A single turn carries every row of the set below to another of its rows. Some are shown first; where does it send the rows asked next?
Vimi: [+3.16 +2.36 +1.26 +0.22 +0.42 -3.08 +2.91 +1.77 -1.02 -0.49 +1.50 +0.79 +2.12 +1.14 +1.80 -1.41 +1.24 +0.86 -0.66]
Difog: [-0.86 -1.98 +2.83 +0.05 -0.05 -2.06 +1.27 -0.15 -4.36 +0.77 +0.03 -1.13 +0.48 -2.01 +2.12 -0.88 -0.78 +0.75 +1.78]
vep: [+0.59 -0.43 -0.57 +2.02 -1.44 +1.39 +1.52 +0.80 -0.58 -1.21 -1.70 -0.67 -2.43 +0.28 +1.64 +0.90 +1.68 +2.42 -0.93]
kufe: [+1.86 +2.39 +0.70 -0.15 +0.64 -2.34 +2.46 +1.33 -0.08 +0.16 +1.38 +0.94 +3.05 -0.39 +0.39 -0.38 +1.65 +1.34 -1.65]
vinan: [-1.25 +0.25 -0.12 +1.13 -0.48 +0.05 +0.39 +2.60 -0.28 +1.20 -0.05 -0.65 -2.01 +2.31 +2.25 -0.93 +2.76 +1.84 -1.15]
Mepen: [+1.02 +0.41 +0.13 +0.46 -0.99 +2.07 +1.96 -0.79 -0.76 -1.57 -2.83 -0.69 -1.90 +0.12 +1.25 +0.58 +0.24 +2.74 -1.06]
Zeg: [+1.99 +0.40 +1.71 -1.13 +1.00 +0.99 +4.46 +0.44 +1.10 -1.50 -1.14 -1.79 +0.34 -0.49 +0.52 -1.10 +2.36 -0.88 -1.12]
dof: [+1.85 +0.88 +3.11 +1.15 +1.88 -2.18 +1.29 +1.41 -0.88 +0.47 -0.18 +1.56 +0.47 +3.22 +1.78 -2.70 -0.36 +0.50 +0.73]
garon: [-1.20 -1.28 +3.09 -0.70 -0.56 -1.65 -0.07 -1.36 -3.57 +0.32 +0.63 -1.15 +0.91 -1.76 +2.45 -0.61 -0.76 -0.60 +1.15]
dulim: [-0.33 -1.85 -0.09 -2.48 +1.09 +0.28 +1.59 +2.11 -0.16 +0.10 +0.46 -2.17 -1.86 -1.58 +1.64 +1.59 +0.41 -1.25 -0.63]
kanog: [+1.75 +0.38 -2.53 -0.30 +1.40 -1.23 +0.60 -0.43 -0.37 +1.24 +1.40 +0.44 -0.98 +2.68 +1.72 +0.31 -0.02 -1.12 -0.48]
pemi: [-0.67 -1.79 +2.59 -0.64 -1.89 -2.02 -0.50 -1.22 -3.10 +1.10 +0.07 -0.70 +1.39 -1.04 +1.93 -0.51 -1.12 -0.03 +1.15]
vam: [+1.81 +2.38 +0.85 -0.16 +0.15 -2.65 +3.15 +1.26 +0.18 -0.67 +1.13 +1.53 +2.82 +0.25 +0.79 -0.56 +1.74 +0.13 -1.06]
Laral: [+0.97 -1.07 +1.20 +0.93 -0.02 +1.30 +0.85 -3.91 -0.70 +0.40 -0.84 -0.36 -0.99 +1.53 +1.51 -0.68 +0.59 -0.62 +2.28]
bofo: [+0.66 -0.06 -0.66 +1.73 -0.65 +1.93 +1.54 -1.01 -0.38 -1.51 -2.59 -0.60 -1.86 -0.17 +1.71 +0.17 +0.81 +2.00 -1.39]
kaza: [-1.24 -2.02 +3.88 -0.22 +1.52 +0.04 +1.91 +2.43 -0.84 +0.89 -0.72 -0.68 -0.78 -1.85 +2.60 -1.88 +0.41 +1.46 +1.32]
todar: [-0.49 +0.08 +1.35 -0.59 +0.05 -2.47 +1.84 -1.06 -1.48 +2.63 +2.90 -0.40 -0.32 -0.84 +1.13 -0.55 +1.70 -2.27 -1.69]
Fifib: [+1.96 -1.64 +1.08 -1.57 +2.73 -0.90 +2.72 -0.13 -0.14 -0.51 -0.67 +0.34 +1.11 +0.50 +0.79 -0.39 -1.39 -1.44 +3.15]

garon moves to vam
Laral moves to todar
Now find these:
Vimi moves to vep
Mepen moves to pemi
kanog moves to dulim
kaza moves to dof

